128 stands for zero in the data rows.
Here are some points, one per row:
[152  76 121  95  97 140 112 109 139 107 159 151 120 145 125 114  81 146
 137 153 105 118 136 116  77 134 134 134 118 166  95 125]
[166  79 132 158 114  93 114 120 134 169 140 154 147 130 192 160 109 103
  77 150 166 133 148 145 166 102 132 147 122 143  96 139]
[ 81 112 124 104  60 182  97 119 181 122  82 105 150 119 129 150 146 156
 120  51 153 194 146 123 152 148 142 123 123 119  91 153]
[156 123 118 128 126 148 107 111 153 116 151 133 140 119 158  94  80 106
 142 139 109 142 138 149 115  98 131 110 119 137 141 125]
[127  58 128 116  77 189 132 167 140 126 139  77  86 125 122 154 167  67
 124 140  78 148 130 149 151  70 127 127 117 154  81 196]
[140 119 135 152 181 193 153  93 166 105 129  40 117  92 125 160 105 156
 125 135 105 151 144 166  74 120 149 218 140 142 143 122]
[131 141 162 128  89 126 113 117 132 145 105 147  97 112 110  84  86  97
  82 163 148 154 174 139 138 143 145 128  87 182 117 155]
[ 99 119 109 139 148 182  96 165 107 149 124  99 134 124 142 135  96 148
  94 160 143 175 159 116 158 162 108 130  76 135 131 164]
[ 90 112 121 147 128 131 112 174 128 107 140 128 164 161 111 106 176  89
 106 104 118  69 129 148 145 139 189 109 125 164 100 114]
[126 111 102 132 146 139 110 114 104  82 167 184 162 132 124 162 101 111
 134 157 132 143 149 107 130 104 113  49 139  94  78 121]
[172 154 175  78 135 162 138 223 123 182 131 109 121 146 127 143 104 137
  78 160 137 141 156 175 141 106  91 199 101 121 127  98]
[147 116 120 117 113 120 105 133 161 105 114 106 150 123  68 121 122 126
 161 149 104  76 159 163 143 145 104 133 134 123 105 133]
[103 106 156 145 110 151  84  97 128 180 131  91 184  72  97 120 112 109
 108 120  56 129 107 173 117 106  92 134 123 140  99 103]
[194  93 140 142 130 192 109  66  84  79 164 112 112 167  65 126 158 169
  92 173  79 141 190 147 121 134 110 152 115 168  88 109]
[185 130 139 134 187  88 107 153 108 137 116  74 133 144 137 120 104 129
  97 126 175 151 112 123 142 170 168 104  74 112  75 150]
[ 66  81 154 118 151 133  68 133 111 104  95 111 153 181 140 129 111 107
  95 123 146 133 183 144 153 138 133  87 148 121 137 164]
[135 118 132 119 135 185  95  49 112 149 141 168 151 160 145 161 115 129
 149 179 167  89 141 173 163  81 134 136  90 145 155 116]
[119 156 137 112 142 129 163 140  69 115 142 133 147 102 110 116 109 181
 152 156 155 134 110 170 183  83  70 122 144 167 150 111]
[149  75  98 109 153 181  84  68 118 146 175  71 164 135 200 135 161 142
 115 130 167 138 214 105 175 152  32 129 148 110 130 121]
[124 137 148 104 128 100 115 133 135 180 171  99 109  89  60  82 122 161
 135  75 165 142 124 133 117 144 110 103 180 159 145  89]
[153 141 103  86 140 125  75 111 145  58 116  87 161 138 144  84 101  55
  86 179 153 206 137 132 161 110 122 142 203 141 102 120]
[132 129 110  86 156 118  98 147  41 140 166 147  95 113 105 139 149 115
 176 130 128 112 174 131 185 121 139 186 129 140 135 115]
[149 101 137  43 122 153 103 153 121  83 131 161 139  93 109 122 147 125
  92 114 130  76 158 102  90 130 120  53  59 134 111 137]
[151 109 121 167 164 168 114 183  69 166 134 123 109  94 119 133 128 124
  92 149 134 135 154 141 121 121 147 110 106  81 176  71]
[118 155 128 114 168 125 120  98 187  88  97  65 114 157 186  78  92 113
 122  96 156 118 205 127 133  98 162 187 162 108 207 111]
[ 81  76 176 145 190 190 101 118  74 174 130 121 136 132 152  66 137 163
 136 109  52 138 155 166 206 120 199 162 134 123  88 172]
[ 85 127  97  62  85 127 151 114 130 127 155 124 154 108 193 134 159 119
  73 135  76 149 140 148 157 113 136 122 117 111 120  66]
[149  97  92  64 208 153 167 126 155 187 117  62 154  88 130 142 104 104
  95 199 122  92 173 101 166 103 176 109 100 200 109 154]
[187 150 138 145  87 106 100 158 131 168 120  60 165 102  79 162 133 124
 148 153 124 151 175  95 133 168 181 204  90 113 114 130]
[110  72 127 135 110 128 127 136 114 139 108 112  88  60 119  94 136 154
 118 145 125 133 102  86 155 125 103 186 112 115  77 107]
[138 108 123 148 124 143 101 128 154 106 152  85 127 106 109 179 115 120
 137  82 126 147  71 136 175 114 103 113 150 141 146 150]
[109  61 114 110 154 155  77 127  70 136 114 144 158 135 113 172 107 129
 128 117 127 127 165 122  87 165 187  66 150 173 133 134]
[ 91  89 149 116 130 145 100 175 127 116 156 127 113 167 127  80 128 154
  44 162  86 129 139 159 117 142 145 124 135 139 171 131]
[132 156  59 142 180  88  74 137 146 140 141 133 122 124  65 140 142 148
 149 132  87 207 166 187 111 131 126 125 101 128  83 132]
[137 105 150 153 206 218 111 131 100  84  99  59 154  92 113  91 109 112
 106  88 115 152 174  93 119  57 134  99 111 151 210 120]
[150 118 124 161 108 135 112 138  59 119 100 137  71 140 185 109 125  91
 105  79 109 170 131 151 136 141 156 155 176 150 102 132]
[147  89 103 104  96 150 103 141  77 154 132  66  91 150 145 115  88 128
 120 121 156 108 178 100 155  93  98 119  79 140  99 164]
[109  73 100 115 104 153 102 133 174 143 135 191 170 166  93  98 154 134
 125 147 138 161 104 113 126  92 156 114 171 128 109 129]
[124 117  84  78 123 164 108 110 162 172  95 152 130 114  89 135 130 119
  84 178  98 156 113  41 165 110 122 114 152 163 126 119]
[156 101 164 116 202 138 102 178 137 152 115 175 135 130 151 134 127  96
 125 152 149  92 131 117 172 138  49 159 141 139  69  99]
[104 122  94 196 104 138 108 123 126 189 100  83 129 190 158 113  87 128
 119 158  66 143 127  70  90 123 101 110 129 135 120  88]
[159 124 129  99 160 125  75 161 125 155  78 141 108 122 112 142 133  92
  92 123 100 173 169 151 132  67 134 115 150 124  95 122]
[152 122 109 100 139 208 115 170 157 127 102 157 110  95 141  98 171 112
 115 149 160 139 173 169 115 116 109  82 137 135 132 112]
[112  99 106  44 128  91 117 146 118 141  95 108 120 109  84 137 101 162
  77 105  92 113 137 138 113  92  86  64 170 145 116 174]
[158 152 153 147 145 164  90 133 135 120 144 112  90 124 126 131 102  96
 163 112 134 154 127  94 132 129 152  90  91 121 124  95]
[201 102 160  93 114 116 120 140 101 114 151 111 134 174  93 117 145  46
 150 173 164 165  97 130 175 161 123 126 114 129 163 153]
[115 139 127 161 164 111 101 112 144 131 173 102 105 165 128 129 122 136
  53 154 112 166 163 144 155 147  84  97 124 164 160 138]
[247   0 107  59 130 117 119 108 129 129 107 114 153 134 107  31  92 108
 142 111  42 205 115 127 237 198 180 119  67 103 178  59]
[ 83 136 140 142  94 137 139 147  98 130  96 173 141 103 120 106 179  92
  91 126 117 103 121 140 166 117 111  97 126  94 138 170]
[107  82 148 133 145  89 117 168 125 128 188 130 112 118 119 155 102  91
 111 178 104 158 136  97 135 109  92 185 116 102 152 131]
[116 129 160 135  78 147 138 164  88 125 132  89 141 142 148 170  72 116
  96 135 130 107 183  84 146 143  94 152 124 156 135  96]
[145 138 167 110 167 149 144 109 120 113 177  95 138 128  52 132 120 136
  93 168 127  76 138 122 191 129 154  98  82 121  81 120]
[119  75  92 120 135 145 117 140 148 135 150 152 137 124 105 138  80 127
  68 127 163 179 197 143 192  93 132 137  99 192 109  78]
[168  97 129 152 137 120 176 113 130  85  70 137  88 153  92 125 134 116
  93 117 170 169 210 154  91 130  95 136 137 136 109 142]
[ 90  91 176 144 179 147 113  98 196 124  98  88  83  96 170 129 100 112
 155 121 125  69 131  80 130  48 169 129  71 140 156  97]
[160  91 148  99 134  98  78 127 164 149  99  95 113 149 119 164 139 134
 101 122 145 146 100 170 159 102 147 149  66 121 158 102]
[ 83  82 100  69 157  88 133 142 118 139 154 155 139 117 139 124 140 112
 150 156 114 191 204 130 108  68 163  99 102 114  98 108]
[181  88 104 162 121 154 153 112 145 139 150 135 106 127 166 143 148 147
 121 144 136 149 164 153 192 144 129  42 125 137 118 134]
[150 152 135  95 119 150 107 102 105 158  63 150 166 106 123 117 149  72
 122 155  98 148 147 168 106 121 168 118  95 143  88 131]
[156 133 209 177 185 133 118 110 151 126 105  73 127  92 193  85 156 135
 147 111  96 158 186  97 147 109 134 142 151 191 160 116]
[ 75 115 117  75 128 176 100  87 118 121 170  65 100 131  90 148 179 114
 111 160 117 162 162 134 172 125 162 105 116 145  92  94]
[170 149 129  86  95 158 104  90 183 145 123  93  75 161 162 134 125 165
 151 136  89 143 204 125 167 139  96  79 166 117  96  97]
[ 69  80 112  81 139 130 129  85 199 112 154 142  96  76 146 122 136  99
  81 111 133 134 144 162 127 188 183 138 146 126 140 113]
[101 127 141 187 146 119 139 192 149 133  81 134 120 160 145  88 100 129
 133 140  81 129 147 170 205 137 118  78 131 125  92 173]
[111  96 102 139 149 133 110 126 108 106 119 131 120 141  92 147 169 113
  96 152 106 157 153  79 172 125  74 167  61 155 145 112]
[115 102 105  96  99 146 126 183 143  47 112 125 147 116 169 174 157 156
 133 192 142 150 157 149 146 136 136 185  74 160 181 175]
[132  70 215  47 134 153  83 185 148  79 123 104  93 138  68 116 101 101
 114 135 138 190 118 129 145 137 109 121 128 115 107  93]
[195 159 183 121 163 168 113  73 139 111 145 163 144  96  83 167 129 130
  45 150 119 137 173 105 164 127 147 146  59 117 147 161]
[219 112 138 120 152 134  92 140 143 130 148  89 176 128 160 150 100 125
  63 147 111 194  91 171 154 163 137 125  76 134 184 137]
[152 123 118 111 137 104 105 124 147 232 193 116  75 145  91 136 152 125
 113 141 146 128 153  91 167 128 151 131 132 162 168 155]
[ 86  77  76 108 139 157 104  95 121 116  99 124 105 125  32 152 101 135
 115 137 156 138 127 161 169 150 155 103 143 138 107  80]
[199 101 116 144 106 135  73 177 131  73 171 108 103  51 168 145 126 165
  92 147 148 111 182 115 139 124 123  93 151 163  80 114]
[ 97  88 111 110 145 126 167 100 165 122 131 104 135 168 108  94 136 106
 103 113 130 168 147 121 126  81 126 130 125 123  82  86]
[118  98 140 136 122 101 110 117 164 110 155 126 106 119  80 119 131 127
  61 131 144 128 113 106 133 111 136  96 176 117 157 165]
[177 100 105 135 137 152 125 108 158 163 143  69 181 113  49 141  92 101
 148  99 126 127 147 182 140  91  66 132  96 154 128 163]
[117  65 151 178 174 140 133 135 141 149 128 120 129  87  95 164 128  98
 103 116  87 157 204 123  90 151  99 116 182 105 156 136]
[125 129 112  94 122 164 123 122 105 159 157 135  85 157 115 170 122  48
 127 108  84  94 163 118 123 169  97 152 130 154 170 145]
[134  86 166 126 154  83  88 132 136 140  94 101 122 171 126 127 134 113
 139 157 180 126  91 184 163 170  57 146  51 113 106  93]
[125 110 116 125  88 154  81  51 100 164 139 152 130 101  73  98 125  85
  72  75 158 198 183 168 155  85 116 181 148 138 139 142]
[112  60 168  99 175 147 142 141  91 160 116 134 133 157 135 107 149 187
 171 114 148 222 120 131 105  85 108 154 142 112 119 212]
[132 146 112  84 141 177 124 126 126 102 125 168  93 139 171 168  92 123
 104 139 106 199 116  96 154 134  95 119 141 162 147 104]
[170  66 101 165  90 179 112 181 145 185 123 128 104 162 142 163 145  98
 136 162 150 126 226 165 165  88 121 112 135 146 191 101]
[119 118 216 132 148 118 101 106 121 150 138 118  58  72 139 130  96  91
 171 180 113 187 125 154 162 161  99  85 120 151 147 147]
There is one direction along which these points spread out most. Take the direction at right angles to it along which they spread out most. Go by this last direction. How far along it is each point below, from 0 to 99? The average is 50, and the first point in the table lies past the average. One standard deviation of the points above along it is 16.
[121 134 190 150 154 140 143 138 177 105 192 121 127 185 112 153 123 131
 101  89 122 186 175 147 164  71 146 112  72 189 127  96] 42
[111 101 172 145 108 138 117  99 125 130 126  86 145 146  94 133 159  93
 104 212 170 167  99 142 128 119 129  79 147 141 144  94] 58
[125  62 119 110 103  90  93  93 119  95 134 138 125 145 179 104 129 108
  86 137 138 155 146 178 112  92 125 103  83 154  92 120] 56
[128 105  83 128 143 159 121 133 158 161 198 142 140 149 137 160 140  73
  95  87 113 123 141 122 143 142 125 118 119 141 101 168] 52
[144  67 161  81  93  97  99 162 164 141 103 121 195 131  88 147 117  95
 171 114  83 185 173 110 180 156  93 132  29 130 166 106] 79
[ 92  77 141  95  93 178 156 113 127 144 143 110 151 168 126 179  93 138
  99 140 144 175 163 152 143 118 190 141 189 101  64 145] 45
[170 102 126 114 146 149 116 169 188 189 152  98 151 124 150 144 143 117
 108 156 126 150  91 122 104 106 111 138 102 149 120 109] 55
[131 100 104 137 115 140 138 103 134  84 144 153 113 116 131 108  79 107
 137  97 168 101 133 184 131 155 100 172 130 154 118 137] 49
[113 139  86 155 204 181 128 144 122 155  93 125  93 165  83  96  98  90
 136 167 146 173 123 119 150 145 135 128  93 137 134 119] 53
[193  88 173 159 188 160  90 116 146  77  85  97 119 144 175 112 112 139
 136 102  31  79 103 125 164  62 147 152 153 134 165 126] 20
[208 109 154 120 179 105 158  66 128 155  79 127 148 157 132 221 137 123
 118 144 114 116 122 160 134 119 131 121 147 179 138  83] 53
[135 106 103 122 141 126 112 101 110 106 140  59  83 105 150 183 125  60
  95 155 127 148 170 177 138 124 108  70  59 155 127 153] 52
[ 97 122 100 133 139 107 105 135 119  78 130 118 201 103 113 116 206 102
 131 130 136 170 144 122 157 120 153  86 174 145 104 118] 50
[132  89 145 134 155 185 105 197 221 169 151 115 147 142 148 105 139  86
 133 155 163 120 140 145 151 190 101 169  83 175  90 122] 58
